In the rows, zero is written as 128.
Rotation paths and how fast each direction turns (degrees a step):
Each turn is a multiple of 5 degrees from 10 to 175, or 0.
Rotation 1:
[136 125 113 117 131 124 124 130 118 129 134 113 125 127 121 143 130 131
 123]
[125 130 116 122 131 125 122 124 139 124 122 120 117 134 116 139 129 125
 114]
[139 125 114 121 118 128 121 136 123 122 132 116 128 133 115 137 133 131
 121]
[121 133 116 121 133 129 133 124 130 122 133 113 120 134 117 141 125 125
 116]
[131 126 115 126 119 128 121 136 129 112 124 123 122 134 113 134 134 136
 119]
[129 139 118 123 125 132 132 124 122 119 137 111 129 130 112 133 126 127
 119]
[121 131 116 125 131 132 124 129 127 108 122 122 122 134 121 135 129 140
 119]
[134 139 118 130 123 127 125 123 120 118 129 118 128 122 107 128 129 133
 119]
[125 139 116 119 135 138 123 123 125 112 123 118 132 135 127 132 127 135
 121]
[131 133 116 130 133 123 120 125 118 117 123 123 122 117 114 133 130 140
 120]
[133 142 116 118 131 133 116 116 129 122 121 120 135 130 120 129 128 128
 118]
[132 129 113 122 137 126 117 127 116 122 125 119 125 123 125 140 130 141
 124]
[133 138 117 123 134 123 117 116 135 129 120 122 123 125 114 133 128 125
 115]
[139 127 111 114 129 130 114 131 122 125 125 118 131 133 126 140 132 133
 123]
[128 130 114 122 138 121 125 122 129 131 128 117 116 124 116 142 127 127
 116]
[134 130 129 129 121 127 124 128 130 129 127 130 131 128 123 123 130 125
 127] : 135
[124 133 129 126 130 130 130 122 135 129 126 127 128 131 128 127 125 123
 125] : 160
[129 130 130 134 130 131 130 135 127 132 124 129 130 128 131 128 128 124
 127] : 0
Rotation 2:
[117 119 134 132 123 134 123 131 146 125 126 133 126 122 129 132 113 146
 128]
[119 123 142 130 133 135 132 133 140 124 129 131 119 127 126 138 125 149
 125]
[131 119 134 131 133 140 130 133 136 134 134 129 125 137 123 138 128 151
 128]
[131 115 138 130 124 142 129 125 133 138 132 132 129 140 128 125 116 147
 126]
[123 117 143 125 132 141 131 128 132 137 130 132 127 127 136 120 115 142
 119]
[124 119 131 124 138 148 126 134 138 135 132 131 131 120 135 134 120 138
 117]
[124 120 131 124 120 149 124 132 138 131 129 135 134 127 127 143 121 137
 119]
[120 122 142 122 114 140 132 138 130 134 130 138 126 131 124 139 124 137
 119]
[127 116 138 125 124 133 131 148 130 144 135 135 125 128 129 133 128 139
 122]
[132 108 131 131 119 130 123 139 136 141 135 135 131 123 133 131 121 141
 125]
[124 110 139 131 119 129 123 129 134 127 129 137 124 116 135 133 116 141
 122]
[127 116 140 130 132 135 125 134 127 124 131 132 119 116 131 144 125 144
 121]
[136 116 134 131 128 142 120 134 122 131 133 130 123 129 124 145 125 146
 127]
[131 119 140 130 120 139 120 132 118 135 129 130 124 134 126 132 112 144
 127]
[123 122 141 127 130 137 123 140 121 138 128 128 121 123 133 123 110 142
 124]
[128 127 127 129 119 128 125 122 129 126 126 130 131 131 127 128 123 128
 130] : 110
[126 123 122 123 130 125 134 128 124 126 123 127 130 129 127 129 127 127
 131] : 0
Rotation 3:
[128 140 119 126 125 127 131 125 139 130 129 125 135 141 124 137 145 119
 128]
[127 134 124 130 115 128 128 124 142 130 135 126 135 140 133 139 139 116
 136]
[130 133 127 128 113 132 128 135 143 139 137 132 131 135 127 132 138 119
 137]
[120 134 131 125 118 133 136 134 145 142 126 128 129 136 124 130 139 121
 133]
[116 125 130 127 115 132 136 132 137 136 123 120 131 136 124 138 138 120
 137]
[124 123 122 127 119 135 136 137 130 131 128 123 127 136 118 138 141 118
 139]
[123 133 122 124 130 133 138 132 135 126 128 128 126 143 120 135 145 117
 135]
[119 130 125 122 124 128 132 127 141 118 132 127 128 143 128 134 139 115
 139]
[126 129 127 118 116 128 128 136 142 122 139 128 130 135 121 129 138 115
 139]
[124 137 129 116 119 127 130 135 145 131 133 125 133 134 116 127 141 121
 129]
[120 133 127 121 115 125 130 128 142 131 125 116 138 134 121 137 140 121
 128]
[129 130 120 128 113 129 128 131 134 133 131 117 137 133 120 142 142 119
 133]
[132 137 118 131 123 133 133 130 137 138 131 128 132 140 124 138 145 120
 132]
[123 134 125 131 120 131 133 125 143 134 129 130 132 144 134 137 140 118
 136]
[123 125 129 128 114 134 131 134 142 134 134 131 128 138 129 134 135 116
 143]
[127 128 127 121 130 125 127 129 128 119 130 126 127 128 124 126 129 127
 127] : 35
[127 122 128 130 122 127 125 127 127 124 129 124 130 126 131 132 125 126
 132] : 115
[130 132 129 126 126 130 122 126 124 128 121 128 127 129 128 124 128 126
 133] : 0
Rotation 4:
[124 144 116 135 131 123 119 115 125 123 130 117 127 116 124 134 126 123
 126]
[120 140 117 122 132 117 120 113 140 130 124 125 119 125 129 134 120 126
 132]
[123 129 116 118 136 130 124 113 144 137 125 126 125 123 123 120 123 124
 120]
[126 136 118 134 131 129 120 114 127 136 127 120 133 116 123 117 129 119
 116]
[124 150 118 133 129 117 121 113 125 129 131 127 127 121 131 125 127 123
 128]
[117 146 114 117 133 122 128 116 140 131 130 131 126 127 129 127 121 130
 129]
[117 136 117 122 130 129 125 122 144 136 124 119 135 122 120 116 125 128
 120]
[132 141 124 134 124 122 124 114 135 132 126 119 135 118 126 114 131 124
 121]
[130 152 120 127 126 125 130 109 132 126 135 127 131 122 133 126 130 131
 127]
[118 145 116 119 129 132 128 120 143 127 132 120 134 122 126 134 125 135
 129]
[127 135 122 125 127 123 120 123 150 129 123 115 133 117 120 123 127 129
 123]
[139 136 125 129 128 123 126 106 140 124 128 119 127 118 127 120 132 125
 121]
[129 143 118 125 130 136 128 105 130 125 133 121 127 119 132 134 129 129
 126]
[121 140 116 124 130 129 115 121 140 131 131 119 130 116 126 141 124 126
 129]
[130 132 120 125 134 116 117 118 146 127 126 123 124 119 117 127 124 122
 124]
[128 133 130 127 123 128 133 131 131 127 129 128 134 129 129 123 130 133
 129] : 25
[130 128 126 123 132 132 134 124 129 126 132 133 126 131 127 127 128 129
 125] : 110
Rotation 5:
[127 118 129 131 140 132 143 117 121 128 128 115 121 128 120 131 117 121
 119]
[135 119 132 129 123 132 128 121 136 115 139 118 125 133 120 126 108 133
 123]
[127 115 133 123 128 144 139 120 130 118 131 129 142 134 123 128 127 124
 116]
[135 123 128 132 125 141 126 125 129 115 122 125 118 125 123 126 127 120
 106]
[127 124 137 128 129 129 137 111 133 122 127 116 128 124 134 111 125 124
 116]
[131 124 129 143 129 141 138 132 142 115 131 117 129 132 134 124 127 136
 120]
[119 119 124 134 131 126 147 119 137 123 123 128 123 133 126 132 130 125
 111]
[127 118 120 128 127 128 129 122 132 111 123 116 116 139 137 126 119 124
 123]
[122 115 133 126 141 142 143 120 126 126 128 118 126 130 134 130 116 127
 127]
[135 119 123 137 131 135 135 126 130 120 139 118 119 131 114 134 116 128
 119]
[125 115 134 118 125 130 133 113 132 118 135 131 133 137 123 124 116 125
 115]
[135 120 128 127 130 150 126 129 124 112 126 121 131 133 130 122 126 122
 114]
[127 124 138 135 133 136 138 117 129 128 123 122 122 119 124 122 123 123
 108]
[134 126 128 138 121 127 133 121 141 113 131 112 130 132 128 115 124 132
 119]
[119 118 132 132 127 139 143 123 142 118 121 129 134 134 135 131 127 130
 118]
[129 126 129 126 131 128 124 130 122 129 129 128 132 131 123 129 120 128
 126] : 40
[129 126 131 130 132 130 123 121 129 128 125 127 127 133 125 129 132 132
 129] : 0
Rotation 6:
[132 131 131 128 138 133 132 132 139 132 122 146 118 137 129 115 125 125
 120]
[128 149 122 140 130 136 121 142 130 120 126 136 130 126 128 123 125 132
 133]
[129 125 125 130 137 133 138 128 132 124 125 147 116 131 112 118 128 134
 131]
[130 140 131 140 134 139 127 140 132 127 132 139 128 137 138 115 129 124
 123]
[129 141 118 129 134 131 127 134 138 122 115 143 123 123 116 127 123 137
 131]
[126 129 131 139 132 139 133 135 123 123 136 140 119 137 124 111 129 128
 132]
[133 139 126 134 141 133 128 136 144 131 121 144 132 129 130 126 128 129
 118]
[125 142 123 133 122 135 124 135 125 118 126 139 115 130 121 116 122 133
 138]
[131 126 130 138 148 138 136 135 131 127 128 142 130 132 120 120 135 131
 127]
[129 144 125 131 123 132 124 136 138 126 128 146 121 131 134 118 120 127
 121]
[127 138 122 136 141 140 127 135 126 120 119 133 124 129 114 123 131 135
 138]
[132 126 131 136 130 130 136 136 134 126 134 152 121 131 129 113 126 129
 123]
[129 150 121 134 137 142 120 134 134 129 121 134 127 136 125 123 129 127
 123]
[126 128 126 134 130 131 133 136 133 116 127 146 122 122 120 118 123 137
 140]
[134 137 129 137 139 137 131 135 128 132 128 141 121 142 126 116 133 124
 117]
[129 126 128 127 125 130 132 129 128 132 128 130 129 125 133 126 121 128
 134] : 175
Rotation 7:
[138 127 125 120 132 114 135 125 122 130 125 135 133 139 136 125 115 126
 119]
[122 134 131 115 132 127 133 126 122 137 137 144 137 131 133 133 122 139
 128]
[130 127 126 129 130 127 116 130 120 125 137 136 134 132 129 115 115 144
 130]
[134 132 127 136 137 119 134 129 127 120 126 128 143 130 141 125 116 138
 121]
[121 135 129 124 139 126 121 128 128 143 128 132 138 136 142 130 127 134
 117]
[131 136 118 130 131 125 115 123 128 135 128 146 132 136 130 124 114 128
 131]
[133 137 126 133 130 137 132 117 135 124 137 137 143 123 133 126 115 136
 123]
[133 128 132 125 132 129 119 121 133 132 138 124 133 137 135 118 121 134
 109]
[138 130 124 119 130 115 130 125 126 131 126 139 131 142 131 128 114 124
 117]
[126 132 130 116 129 134 135 122 121 133 139 144 137 128 131 133 117 136
 126]
[132 124 132 127 130 129 122 125 120 126 141 133 133 135 129 112 118 144
 128]
[135 128 128 130 134 113 135 132 127 123 125 129 143 133 138 123 117 138
 120]
[118 136 127 120 140 123 123 130 122 139 130 134 137 132 141 134 125 135
 120]
[129 135 120 134 133 130 116 125 124 133 129 144 132 138 130 123 117 135
 135]
[134 135 126 136 130 134 131 122 136 126 130 133 147 124 137 123 115 136
 124]
[125 132 125 135 132 128 123 129 131 129 124 127 131 127 132 128 130 129
 131] : 40
[129 130 130 124 137 130 128 131 131 126 127 131 130 128 124 123 127 126
 127] : 0
[131 126 131 133 128 136 130 127 125 124 128 124 130 129 130 124 127 129
 128] : 95
Rotation 8:
[128 120 129 133 129 126 119 140 124 124 116 117 125 128 124 143 118 141
 133]
[133 125 117 139 120 124 119 137 133 129 113 120 129 122 124 142 119 134
 130]
[143 122 124 132 119 126 116 135 130 127 119 110 124 125 132 137 126 136
 132]
[134 116 131 136 129 126 118 137 132 122 119 117 125 135 125 143 125 138
 138]
[133 122 118 136 121 126 122 142 124 124 114 123 126 131 121 144 124 137
 130]
[134 125 123 131 122 125 117 137 124 127 115 112 126 121 130 136 118 141
 129]
[137 119 127 139 125 123 117 133 139 126 118 115 126 126 127 139 123 135
 136]
[141 120 120 134 120 127 121 139 128 123 120 119 125 135 125 143 131 135
 133]
[130 121 127 129 127 127 118 140 121 123 116 115 124 129 125 141 119 142
 131]
[130 123 120 139 124 123 120 137 135 128 113 119 129 121 124 141 118 136
 133]
[144 122 120 133 117 124 117 135 131 127 119 113 124 126 131 137 127 136
 131]
[135 118 132 133 128 127 117 137 128 121 120 114 123 133 127 142 125 139
 136]
[130 122 119 138 124 125 122 141 128 124 114 124 127 130 120 146 122 136
 132]
[136 126 118 131 119 125 118 139 125 129 115 114 126 121 129 137 120 138
 128]
[137 119 130 137 127 125 116 132 136 126 118 112 125 124 129 139 121 136
 136]
[125 127 130 122 130 130 129 127 129 131 131 131 132 124 126 127 134 126
 124] : 0
[126 125 129 126 130 130 130 132 123 124 129 131 127 136 124 132 131 129
 129] : 90
[130 128 131 122 128 130 126 128 121 127 130 122 126 127 132 124 127 132
 126] : 130
